Here is a table of points, one per row:
[0.05 0.38 -1.68 -0.55 -1.03 -1.73 0.51 1.87 -1.10 -2.52 -0.83 -0.57 2.28 -1.52 1.23 -1.19 -0.20 -0.79 1.73
 1.18 1.61 0.86 -0.31 0.38]
[-0.07 -0.94 0.96 -0.57 -0.99 0.00 -1.35 1.02 0.05 0.15 0.96 -0.75 -0.42 0.07 3.04 -1.05 1.31 -0.69 -0.73
 0.89 0.21 0.41 1.07 0.55]
[-1.04 0.16 0.90 -0.87 -0.48 0.63 0.85 -0.50 -0.40 0.77 -0.60 -0.99 -0.01 1.51 1.76 -1.16 0.31 1.28 1.54
 -2.29 -2.19 1.18 -0.52 0.34]
[0.30 1.05 0.96 -0.01 -0.71 2.75 -1.03 0.79 -0.83 0.56 -0.93 -0.80 -1.90 -1.34 0.19 -0.54 -1.22 1.09 -0.40
 1.08 -0.32 -0.51 0.05 0.68]
[1.06 -0.18 -1.77 -0.61 1.08 -0.29 -0.92 -0.93 -0.90 0.74 0.27 -0.28 -1.03 -0.97 0.72 -0.83 -0.90 1.32 1.51
 -0.65 0.91 0.54 1.14 -0.27]
[-0.71 -1.24 -0.93 0.19 0.09 -0.73 -0.39 0.33 1.34 -1.72 1.93 -1.34 -0.80 0.54 -0.04 -0.38 -0.81 1.27 0.21
 0.82 -0.80 -0.20 -0.75 -0.22]
[-0.48 -0.96 1.76 0.30 -1.88 -0.31 0.42 0.01 -0.97 1.19 1.72 -0.59 1.22 0.16 -0.69 -0.57 -1.05 -2.02 0.95
 1.59 -0.21 -0.10 0.52 -0.46]
[0.74 0.20 -0.49 0.79 -0.97 1.29 -0.21 -0.68 -0.66 0.07 -0.53 -0.38 0.94 0.03 -0.08 1.10 1.70 1.15 1.18
 0.85 -0.95 1.22 0.62 -1.15]
[0.10 -0.90 1.49 0.17 0.27 -0.35 -0.33 0.46 0.93 -0.47 0.25 1.52 0.13 0.85 2.96 0.02 0.02 0.49 0.14
 0.22 -0.23 -0.24 -0.25 -1.56]
[0.71 1.22 0.10 -0.75 -0.26 -0.14 -0.36 0.55 -0.25 1.07 -0.40 1.86 2.17 -0.42 -0.05 -0.18 -1.79 0.68 -0.31
 0.71 -1.14 0.53 0.97 -0.61]
[0.96 1.15 -0.34 -1.48 -0.06 -0.34 0.24 -1.40 0.61 -0.57 0.42 -0.77 -0.43 1.72 -1.22 -0.64 -0.89 0.32 1.46
 -0.32 -0.91 -1.71 2.17 -1.14]
[0.61 0.69 -0.41 1.16 0.64 0.88 -1.37 -1.74 -0.26 -0.07 0.06 0.77 -1.06 -0.42 0.69 -0.16 -0.61 -1.78 1.34
 1.84 -0.92 -1.71 -1.28 1.36]
[-0.40 -0.12 0.34 -0.66 -0.32 -0.88 -0.05 0.72 1.61 2.12 -0.36 -2.74 -0.80 -2.28 -1.87 -0.15 0.86 -0.20 1.77
 -0.36 0.08 -0.25 0.39 0.35]
[-1.21 -0.25 -0.09 0.30 -0.57 0.82 -0.22 -0.87 1.16 -1.38 0.41 -1.33 0.62 2.21 -0.34 1.39 -0.60 -0.57 1.03
 0.43 1.96 0.19 0.08 -1.80]
[-0.06 -0.63 -0.57 0.94 1.16 -1.15 0.18 0.50 -0.69 0.66 -0.39 -0.50 0.88 -0.61 0.15 -1.33 -1.06 1.65 0.10
 0.74 1.15 -0.57 0.98 -1.57]
[-0.45 1.19 -0.44 -0.58 1.73 1.23 1.31 0.97 -1.31 0.57 -0.41 -0.69 0.67 1.39 -1.11 0.73 0.82 -0.23 0.10
 1.45 -1.14 -0.45 -0.54 -0.39]
[-2.72 1.17 0.27 0.42 -1.53 -3.11 0.89 0.36 -1.83 1.00 -1.14 0.24 0.21 0.57 -0.81 0.55 -0.21 0.11 0.04
 -1.75 0.30 -1.17 -0.55 -0.73]
[-0.82 -1.37 -0.76 1.18 -0.06 1.60 2.11 -2.28 -0.77 0.03 -0.09 1.28 -0.02 -1.83 -0.20 -0.80 0.86 -0.71 -0.42
 -0.72 0.47 1.26 0.85 0.02]
[1.20 -0.16 -0.21 1.22 0.03 0.39 -0.05 1.43 -0.11 0.84 -0.33 0.35 -1.43 0.88 -0.77 -0.35 -0.27 -1.39 1.30
 -0.33 0.86 0.44 0.16 0.20]
[-0.12 0.11 -1.15 -0.38 -1.72 0.31 -2.08 0.30 1.43 0.24 -1.79 -0.11 0.49 1.40 -0.69 -0.88 -0.73 -1.00 -0.53
 0.19 -0.80 1.89 -0.68 0.65]
[-0.07 -0.68 1.08 -0.90 -0.01 0.76 -0.15 -1.18 1.88 -3.24 -2.43 1.09 -0.65 -0.45 -0.70 -1.03 0.97 1.22 -0.15
 0.77 -0.39 -0.34 1.60 0.16]
[0.52 -0.30 1.32 -1.10 1.43 -1.12 0.30 -0.20 1.35 0.66 1.53 1.57 -0.33 -1.39 0.42 -0.03 -0.01 0.92 -0.28
 -0.26 0.36 0.36 -1.39 0.15]
[1.65 1.49 -0.12 2.13 0.81 -1.69 1.20 -0.41 1.24 -1.40 0.89 -1.73 0.18 -0.51 -0.38 0.81 -1.13 -0.09 -2.01
 0.10 -1.20 2.04 1.17 0.62]
[0.05 0.98 1.43 1.35 -0.59 0.65 -0.73 1.18 -0.13 -0.44 0.45 -0.43 -0.50 0.79 0.37 -0.40 0.25 -1.47 -0.12
 -2.06 1.19 -1.75 2.01 0.47]
[-0.25 1.62 -0.07 -0.21 2.02 -0.12 0.71 1.56 1.11 0.49 0.09 -0.77 -1.07 0.24 0.59 0.16 1.04 0.89 0.18
 0.47 -0.67 -1.00 -1.08 -0.02]
[1.12 0.64 1.33 -0.16 0.47 -0.09 -1.14 -0.80 -1.55 -2.26 -1.06 0.30 -1.04 0.15 -1.27 0.08 -0.21 1.39 -1.21
 -1.33 1.12 0.26 -1.44 -0.39]
[0.43 -0.03 -0.06 -0.30 1.04 -1.52 -0.50 -0.34 -0.18 0.72 0.08 1.59 -1.29 1.23 -0.66 0.10 0.47 -1.90 -0.08
 0.17 0.49 2.12 -0.88 -0.47]
[2.58 -0.33 0.23 2.37 -2.72 -1.25 0.60 -0.24 0.63 0.77 -1.44 -0.47 -0.37 0.31 -0.05 -0.21 0.56 0.36 -0.01
 -0.69 -0.66 -0.57 -2.05 0.08]
[0.45 -1.37 -0.56 0.51 -0.52 -0.22 0.81 -0.58 -0.80 -0.23 -0.23 -0.66 -1.93 -0.84 0.90 0.50 -2.03 -1.01 -1.56
 -0.15 -1.16 -1.53 -0.57 -1.60]
[-0.18 0.74 -0.35 0.46 -0.42 1.00 -0.53 -1.14 0.04 1.34 0.69 -0.41 1.91 0.48 -0.61 -0.71 0.86 1.21 -1.25
 1.55 0.76 -0.87 -1.47 -0.24]
[-1.71 1.86 0.82 0.99 -0.50 0.56 -0.01 -0.25 0.68 0.95 1.06 0.27 0.07 -0.42 -0.85 -0.57 -0.69 1.80 -1.83
 -0.41 0.42 0.84 0.02 -0.14]
[-0.83 1.26 -1.60 -1.01 -0.87 -0.12 0.76 -1.78 1.64 -0.41 0.63 0.43 1.08 0.24 1.05 1.77 -0.33 -0.75 0.19
 -1.12 0.40 -1.11 -0.90 1.72]
[-0.55 -0.96 -0.43 -2.39 0.12 -0.28 -0.07 -0.17 -2.25 0.02 0.70 -0.42 -0.71 1.04 -0.52 -0.09 -0.47 0.90 -0.72
 -0.97 -0.44 -0.67 0.17 1.41]
[0.57 -1.28 1.39 -0.16 0.04 -1.29 -1.02 0.87 0.01 0.28 -0.04 0.49 1.13 -0.60 -0.79 1.99 1.83 0.24 -1.41
 0.82 1.37 -1.98 0.97 1.64]
[1.88 0.70 -0.34 0.10 0.07 -0.25 0.60 1.66 -0.04 0.22 0.25 0.55 0.38 1.22 0.72 -0.47 0.05 -0.49 -0.93
 0.22 -0.07 -0.17 0.87 0.00]
[0.64 0.24 1.57 -1.11 -0.14 -0.51 0.87 -0.73 -0.46 -0.25 0.34 1.50 -0.82 0.83 -0.69 -0.78 0.49 0.44 1.93
 0.64 0.23 0.53 0.09 1.25]
[-0.32 -0.34 0.90 1.19 0.19 1.03 -0.27 1.17 0.05 -1.28 1.68 2.12 0.67 -0.80 -1.13 0.12 -0.04 0.58 1.51
 -0.94 -1.04 -0.69 -1.92 -1.10]
[-1.38 0.60 0.22 1.92 1.41 -0.52 -2.34 -0.83 -0.60 -0.53 0.28 0.15 0.10 -0.87 1.20 1.52 1.04 -0.37 0.36
 -0.51 0.46 1.19 1.42 0.06]
[0.77 0.01 0.05 -1.75 0.66 -0.85 -1.04 -0.82 -0.29 0.68 -1.50 -0.60 1.02 -0.99 0.71 1.03 1.59 -0.78 -1.32
 -0.35 -1.88 -0.77 -0.20 -2.80]
[-0.32 -0.83 -1.46 0.11 0.27 0.27 -1.06 0.47 -0.18 -0.53 0.37 1.13 0.44 0.05 -0.71 0.32 -1.71 -0.40 -0.59
 -0.78 -1.56 -0.18 1.43 1.57]
[0.27 -2.31 -2.56 0.55 -0.57 0.14 -0.52 -0.07 0.10 0.71 0.32 0.60 -0.29 0.72 0.53 1.14 0.10 2.21 -0.10
 0.24 0.97 -0.49 -0.21 0.85]
[1.87 1.37 -1.70 -1.50 -1.84 0.96 0.79 1.66 0.34 -0.34 2.17 0.14 0.00 -1.14 0.87 1.67 0.95 -0.22 0.55
 -1.38 1.36 0.99 0.05 -0.77]
[1.20 -1.64 1.44 -1.06 1.68 1.41 0.90 -0.92 -0.68 0.86 -0.34 -1.77 0.74 1.63 0.19 -0.01 -1.39 -0.36 -1.03
 -0.45 1.93 1.10 -0.92 0.72]
[0.46 -0.71 0.62 -1.05 -0.30 -0.01 0.98 -0.88 1.30 0.64 0.87 0.32 1.07 -1.24 -1.02 -1.15 0.63 -1.08 -0.45
 -0.51 -0.32 -0.22 0.26 0.58]
[-1.57 -0.60 0.86 -1.61 -0.28 0.35 0.26 0.65 -1.15 -1.01 -0.41 -0.40 -0.83 -1.54 -0.21 2.36 -0.15 -0.11 -0.77
 -0.17 -0.17 1.02 -0.54 0.44]
[-0.97 0.75 -1.16 -0.13 0.28 0.49 -0.35 -0.64 -0.57 -0.98 0.70 -0.55 -0.22 -0.82 -0.53 -3.20 2.27 -0.91 -1.68
 -0.20 0.78 -0.88 -1.15 -0.84]
[-0.80 0.48 0.15 0.78 -0.53 -0.06 2.63 -0.17 -1.03 -0.65 0.23 1.22 -1.82 -0.03 0.30 1.45 1.34 0.38 -0.15
 2.75 0.26 0.38 1.34 0.80]
[-1.44 -1.70 -0.43 -0.16 0.96 1.34 0.87 2.17 1.96 -0.11 -1.23 0.57 0.40 0.14 -0.92 0.53 -0.36 -0.26 -0.59
 -0.53 0.50 0.25 -0.42 -1.18]
[-0.12 0.05 0.36 0.97 1.40 0.56 1.23 -0.57 0.33 0.11 -2.03 -0.45 1.41 -0.62 1.47 0.23 -1.07 -0.44 1.40
 -0.53 0.60 -1.12 -0.59 1.80]
[-0.47 -0.50 0.80 0.58 1.06 -0.21 -1.14 0.46 -1.29 -0.06 1.13 -1.56 1.23 0.41 -1.69 0.02 0.08 -0.65 0.34
 -0.29 -2.10 0.92 -0.80 0.64]
[-1.08 1.28 -0.23 -0.69 -0.01 -0.07 -0.89 -0.31 1.02 1.46 -1.39 0.92 -1.38 0.21 0.16 0.17 -1.69 -1.13 0.24
 0.90 1.09 0.67 -0.06 -0.47]
[-0.10 -1.06 -1.47 1.07 0.95 -0.23 0.10 0.28 0.45 0.51 -0.56 1.07 -0.30 0.62 0.37 -0.91 1.23 -0.11 -0.49
 -0.55 -0.59 0.08 1.08 0.38]
There is one direction along which these points spread out most. Take the direction at right angles to it along which they spread out most. Go by this last direction. For each point below, how far along it does it lie, from 0 to 99? The average is 50, and the first point in the table lies past the average. One standard deviation of the points above along it is 16.
[-0.97 0.75 -1.16 -0.13 0.28 0.49 -0.35 -0.64 -0.57 -0.98 0.70 -0.55 -0.22 -0.82 -0.53 -3.20 2.27 -0.91 -1.68
 -0.20 0.78 -0.88 -1.15 -0.84] 36
[-0.07 -0.68 1.08 -0.90 -0.01 0.76 -0.15 -1.18 1.88 -3.24 -2.43 1.09 -0.65 -0.45 -0.70 -1.03 0.97 1.22 -0.15
 0.77 -0.39 -0.34 1.60 0.16] 8
[-1.21 -0.25 -0.09 0.30 -0.57 0.82 -0.22 -0.87 1.16 -1.38 0.41 -1.33 0.62 2.21 -0.34 1.39 -0.60 -0.57 1.03
 0.43 1.96 0.19 0.08 -1.80] 62
[-1.71 1.86 0.82 0.99 -0.50 0.56 -0.01 -0.25 0.68 0.95 1.06 0.27 0.07 -0.42 -0.85 -0.57 -0.69 1.80 -1.83
 -0.41 0.42 0.84 0.02 -0.14] 36
[-1.38 0.60 0.22 1.92 1.41 -0.52 -2.34 -0.83 -0.60 -0.53 0.28 0.15 0.10 -0.87 1.20 1.52 1.04 -0.37 0.36
 -0.51 0.46 1.19 1.42 0.06] 48
[2.58 -0.33 0.23 2.37 -2.72 -1.25 0.60 -0.24 0.63 0.77 -1.44 -0.47 -0.37 0.31 -0.05 -0.21 0.56 0.36 -0.01
 -0.69 -0.66 -0.57 -2.05 0.08] 69
[1.12 0.64 1.33 -0.16 0.47 -0.09 -1.14 -0.80 -1.55 -2.26 -1.06 0.30 -1.04 0.15 -1.27 0.08 -0.21 1.39 -1.21
 -1.33 1.12 0.26 -1.44 -0.39] 13
[-0.47 -0.50 0.80 0.58 1.06 -0.21 -1.14 0.46 -1.29 -0.06 1.13 -1.56 1.23 0.41 -1.69 0.02 0.08 -0.65 0.34
 -0.29 -2.10 0.92 -0.80 0.64] 47
[-0.12 0.11 -1.15 -0.38 -1.72 0.31 -2.08 0.30 1.43 0.24 -1.79 -0.11 0.49 1.40 -0.69 -0.88 -0.73 -1.00 -0.53
 0.19 -0.80 1.89 -0.68 0.65] 60
[-0.25 1.62 -0.07 -0.21 2.02 -0.12 0.71 1.56 1.11 0.49 0.09 -0.77 -1.07 0.24 0.59 0.16 1.04 0.89 0.18
 0.47 -0.67 -1.00 -1.08 -0.02] 44
[-2.72 1.17 0.27 0.42 -1.53 -3.11 0.89 0.36 -1.83 1.00 -1.14 0.24 0.21 0.57 -0.81 0.55 -0.21 0.11 0.04
 -1.75 0.30 -1.17 -0.55 -0.73] 68
[1.20 -0.16 -0.21 1.22 0.03 0.39 -0.05 1.43 -0.11 0.84 -0.33 0.35 -1.43 0.88 -0.77 -0.35 -0.27 -1.39 1.30
 -0.33 0.86 0.44 0.16 0.20] 66
[-1.57 -0.60 0.86 -1.61 -0.28 0.35 0.26 0.65 -1.15 -1.01 -0.41 -0.40 -0.83 -1.54 -0.21 2.36 -0.15 -0.11 -0.77
 -0.17 -0.17 1.02 -0.54 0.44] 35
[0.77 0.01 0.05 -1.75 0.66 -0.85 -1.04 -0.82 -0.29 0.68 -1.50 -0.60 1.02 -0.99 0.71 1.03 1.59 -0.78 -1.32
 -0.35 -1.88 -0.77 -0.20 -2.80] 43
